In the rows, zero is written as 128.
Turns in one plane each, and the order they were made in; the first pair answered:
W:
[126 114 143 156 217  74 117 130 140 109 207  88 133 108 198 101 110 176
 165 160 128 107 164 138 118]  ->  [111  90 126 171 193  71  89 142 137 134 169 103 161 119 161 112 175 157
 184 156  69  91 147 166 181]
[108  97 119 181 105 132 130 123 103 132 129 143 141 161 140  96 153 149
 126 130  99 103 132 202 142]  ->  [108 118 121 160  95 150 128 130  90 131 108 149 122 166 120  94 139 150
 110 108 103 103 121 203 131]
[147 148 154  96 159 138 116 146 117 128  96 131 125  99 139 107 133 145
  77  93 127 131 104 143 110]  ->  [153 143 157 106 174 129 127 137 127 122 125 120 127  90 164 103 120 149
  79 108 142 135 117 133 100]
M:
[135 120  98 132 155  59 141 118 218 108 192 139 141  81 158 153 164  88
 169 109 136 146 131 120 118]  ->  [113  95  99 145 117  73  89 139 164 155 111 147 138 106  90 138 201  71
 159 109  78  98 115 160 184]
[122 141 136 154 142 108  96 158  91 127 108 125 103 128 112  81 135 174
 137 111  95  86 131 154 131]  ->  [142 159 128 139 165 100 145 136 148  90 168 128 115 109 160 108 120 179
 145 109 131 134 138 110  86]
[135 133 135  99 111 123 119 136 128 138 101 159 114 129 124 168 138 124
 133 109 127 115  97 153 116]  ->  [136 139 148 105 125 114 113 140 109 137 107 149 100 128 137 150 118 136
 129 109 139 104 104 160 104]
[125 110 162 147 150 113 114 129  98 153 142 106 100 128 160  82  83 143
 110 150 157  95 162 143 127]  ->  [141 111 128 119 139 121 165 104 184 126 173 126 143 114 172 145 116 120
 125 148 167 155 148 101 117]
B:
[135 134 107 101  88 161 134 122 140 132  88 149 148 140  97 151 145 109
 116 124 126 131 107 111 141]  ->  [137 103 122 125  95 154 140 101 134 138 112 126 144 137 123 134 108 109
 102 168 163 119 137  97 138]
[104  97 151 157 149  88 104 154 140 137 136 125 154 139 131 116 171 137
 155 144  95 100 144 156 163]  ->  [102 101 151 153 143  94 100 158 133 140 125 129 150 142 122 114 172 136
 153 144  90  95 139 159 164]
[126 155 133 124 133 133 116 144 110 132 118 127 106 131 125 114 125 138
 129 108 121 116 124 142 104]  ->  [129 142 140 133 138 128 123 135 109 132 130 115 104 130 139 107 109 139
 123 131 138 112 137 134 100]
[118 103 122 150 109 147 132 129 146 140  97 124 144 175 104 137 119 122
 120 137 129 119 118 106 165]  ->  [124  98 123 161 127 135 148 121 165 130 132 116 154 165 135 140 116 124
 131 151 138 131 130  97 155]
Z:
[116 114 117 128  99 143 111 155 103 115 109 134  74 114  94  90 139 124
 110 116 123 114 156 158 113]  ->  [118 117 109 123  94 145 116 155 114 112 103 141  80 111  84 101 152 120
 114 110 116 122 150 155 117]
[111  98 120 162 151 104 133 122 137 128 144 116 132 120 146 124 136 131
 132 157 112 117 143 142 140]  ->  [110 116 122 160 160  97 128 132 135 124 142 119 124 119 147 117 142 140
 138 138 101 119 137 150 132]
[111 159 108 149 112 120  87 166 106 126  92 154 134 125 139 122 145 128
 141 101  90 123 109 174 156]  ->  [115 129  97 142  84 138 100 144 130 134  81 157 158 127 125 145 147 105
 129 129 101 127 114 155 181]
[135 128 151 127 145 146 124 125  90 138 136 120 154 113 157 119 106 124
 119 140 131 109 143 146 114]  ->  [131 151 145 118 152 142 120 138  91 131 131 132 153 114 152 126 125 129
 133 107 110 122 126 154 106]
Now pairs of rows:
(two turns a pair)
[122 102 120 154 128 137 142 120 130 132 170 142 159 118 130 139 146 116
 132 169 149 129 125 121 134]  ->  [117 106 118 157 132 129 132 132 127 133 166 146 162 119 123 138 165 118
 142 158 131 125 120 133 143] | M then B
[134  99 115 123 111 119 146  92 166 102 147 130 169 117 139 159 127 104
 117 162 146 144 121  93 137]  ->  [122 112 128 116  84 146 108 118  97 125  79 130 136 137  86 127 113 107
  91 144 129 104 110 122 148] | M then W
[115  78 115 120  88 139 125 122 133 151  74 127 116 120  87 162 144 103
 102 153 149 125 136 126 157]  ->  [119  92 142 150 155  92 127 125 122 130 151  95  98 105 163 125 110 141
 122 165 176 125 169 133 111] | B then Z
[163 116 106 110  87 169 109 112  57 125 122 127  71 114 132 100  85 141
  65 136 126  98 137 173  99]  ->  [178 146  77  76  93 167 152 106 129  89 158 156  98  96 153 152 117 136
  91 100 125 159 116 142  65] | M then B
[122 123 133 148 144 112 122 131 116 125 160 111 129 116 151 108 116 138
 145 137 125 131 144 137 116]  ->  [118 121 120 146 136 112 112 138 123 130 141 125 143 118 132 120 156 129
 156 127  98 132 129 146 138] | W then Z
[112 123 114 115 154 121 138 126 167 128 152 134 145 130 144 130 165 117
 163 143 125 160 109 126 131]  ->  [100 131 131 125 152 126  99 150 108 147 111 128 115 144 117  93 154 128
 151 133 108 123 104 159 140] | W then M
[123 128 105 150 118 134  99 121 103 152  90 107 127 134 122 128 131 110
 126 136 108 100 134 150 144]  ->  [132 132 111 153 142 120 123 108 123 132 141  92 124 120 167 127  99 123
 128 153 146 115 154 132 108] | W then B
[125 181 168 106 150 114 152 136 131 115 142 127 138 129 136 139 122 152
 124 110 132 151 118 126  34]  ->  [130 133 148 103 104 140 174 102 166 130 130 133 171 135 116 173 128 115
 102 157 151 159 125  93  74] | Z then Z
[147 121 131 115 123 154 168  94 150 114 149 126 126 116 129 154 101 107
 106 152 170 154 133  80 123]  ->  [142 176 126 102 153 133 156 131 142  96 146 143 112 111 132 147 130 130
 137  84 133 167 107 103  96] | Z then B
